Each named move below is a turn or a mirror, shown by a few rows before and after it. Which moves, in which order, take the first row of each later pair to the second? The first pair is answered.
pora:
[-7  3  1 -7 -5 -8  1  4 -8 -2 -3 -4] |-> [ 3 -1  8  1 -3 -5  8  3 -1  0 -9 -6]
[ 1  3  6  9  3  3  3  4 -8 -9  6  7] |-> [ 1  2  6  9  3  5  3  4 -7 -9  4  7]
[ -3  -4  -2 -11 -10   4   6   1   2   3 -15   1] |-> [ -5  -3  -5 -13 -10   3   3   1   1   1 -12   1]
[ 9 -7  0  2  5 -2  8  3 -3 -1 -2  6] |-> [ 1 -3 -6 -5  5 -4  2  3 -9 -3  2 10]
Nal:
[-5  0 -6 -2 -1  4 -4  6 -7 -6 -6  4] |-> [-10   3 -10  -3  -3  -5  -5   0   2  -3   3   0]
[ -2   1   5   3  -1   2   0 -10  17   5  -8  -8] |-> [  4  -2   7  -1   0  12   0   5  -2  -2 -17  -1]
[  4   2  -8   6   1  -1  -7 -10  14   1  16  -2] |-> [17  1 -1 12  5 11 -5 -7  8 -3 -1  2]
[ -8  15  -5   1  -1   5 -16  -6  -1  -7  -1   5] |-> [ -6  15  -4   3   0   6 -16  -8   0  -5  -3   3]
Godu:
[ 8 -7  9  7 -1  8 -1  1 -2  2  5  9] |-> [ 2 -7  8  4 -6  0  5 -5 11  9  5  0]
[ 8 -8 -2  3  3  1  4 -5  9  3  2  1] |-> [ 0 -3 -6 -2  1 -2 -5 -9  9  4  3  0]
[ 3 -6  1  4  6  0  5  7  0 -1 18  2] |-> [-3 -4 -1  2  4 -5  6  2  8  3 19 -2]
Now pairs of rows:
Each pair is 2 to 4 moves apart.
[ -9   4   1   1   3 -14   3   0   1   3  13  -6] |-> [-12   9  -2  -1   1 -11  -3   1  -7  -1  11  -1]
Nal, Nal, pora, Nal
[-13  -1 -12   1   3  -5  -1  -9   9  -7  13  -2] |-> [  3  -9   1   6   2   2  15  -6  12  -4 -12  -4]
Nal, Nal, Godu
[ -1   5   0   9   8  -3  -1   7 -15  -9  17   5] |-> [ -6   7  -4   6   6  -5  -6   4 -12  -7  18   4]
pora, Godu, pora, Godu
[-16   4  -7   1   0  -4 -12  -8  -4  -3  12   7] |-> [-5 -6 -1  6  5 -2 -1  1 -8 -6 21  8]
Godu, pora, Nal
[ -7   6  -8   2   0   3 -13  -4  -4  -9   8   8] |-> [-10   5  -9   3  -4  -7  -5 -11   9  -1   7   0]
Godu, Godu, Godu
[-15   9  -9  -3   1 -11 -10 -11   4   2  19  -1] |-> [  4  -1   4   2  -2  -7  11 -12  20  11 -11 -11]
pora, Nal, Godu
[-4 -1 -3 -6  2  8 -7  0 -3 -6 -2  7] |-> [  2  -8   2  -6   1   9   1   2   1  -3 -10   4]
pora, Godu, Nal
[-3 -4  0 -7 -5 -6  6  7 -6 -5 17  6] |-> [14 -3 12  5 -1  9  5  4 -2 -7 -1 10]
Nal, Godu, pora, Nal
[ -8   9  -5  -5  -1 -12  -1   0  -7   1  -7 -12] |-> [  5   3   4   9   4  -8   8  -2   4   5  -7 -14]
Godu, Nal, pora
[-13  -2  -8 -15  -8 -16  12  -1   8   5  -6  -4] |-> [ -5   9  -7  -2   5   7 -13   3 -14 -12  -2  16]
Godu, Nal, Godu
[ -4   8  -4   3   2   2 -10  -2  -3  -6   8   9] |-> [ 9  2  6 11  5 10 -1 -2  1 -5 -1  8]
Nal, Nal, Nal, pora
[ -7   0  -9 -12  -3   3  -8   3  -3  -2   0   3] |-> [  7  -4   1   1  -1  11   1   1   3  -1 -13   3]
Nal, pora, Nal
[-17   6  -7   3   5 -11 -10  -1  -4   1  28   1] |-> [ 8 -9 11 20 10 -4 16  6  2  4 16 -3]
Godu, Godu, Nal
[-14   5  -2  -5  -8  -4 -11   8  -9  -3  -7   4] |-> [-10  -2  -1  -8  -7  -5  -5  15 -11  -2  -3   4]
Nal, pora, Nal, Nal
[ 13  -7   5   0  -2  10   4   1   0  -6 -21   6] |-> [ -4   0 -10  -9  -1   2 -12   3 -10 -10  11  12]
Nal, Nal, Godu
[ -6   0  -8  -6  -2   1 -14  -9   7   3   8   3] |-> [  5 -13  -3  -2   3   1   3   3   4   3  17   1]
Godu, Godu, Nal, Nal
[ -3   5  -3   1   5   3 -12   4 -11  -7   9   5] |-> [ -5  11  -4   3   0  -1 -14 -11   5   1   1  -3]
pora, Godu, Godu
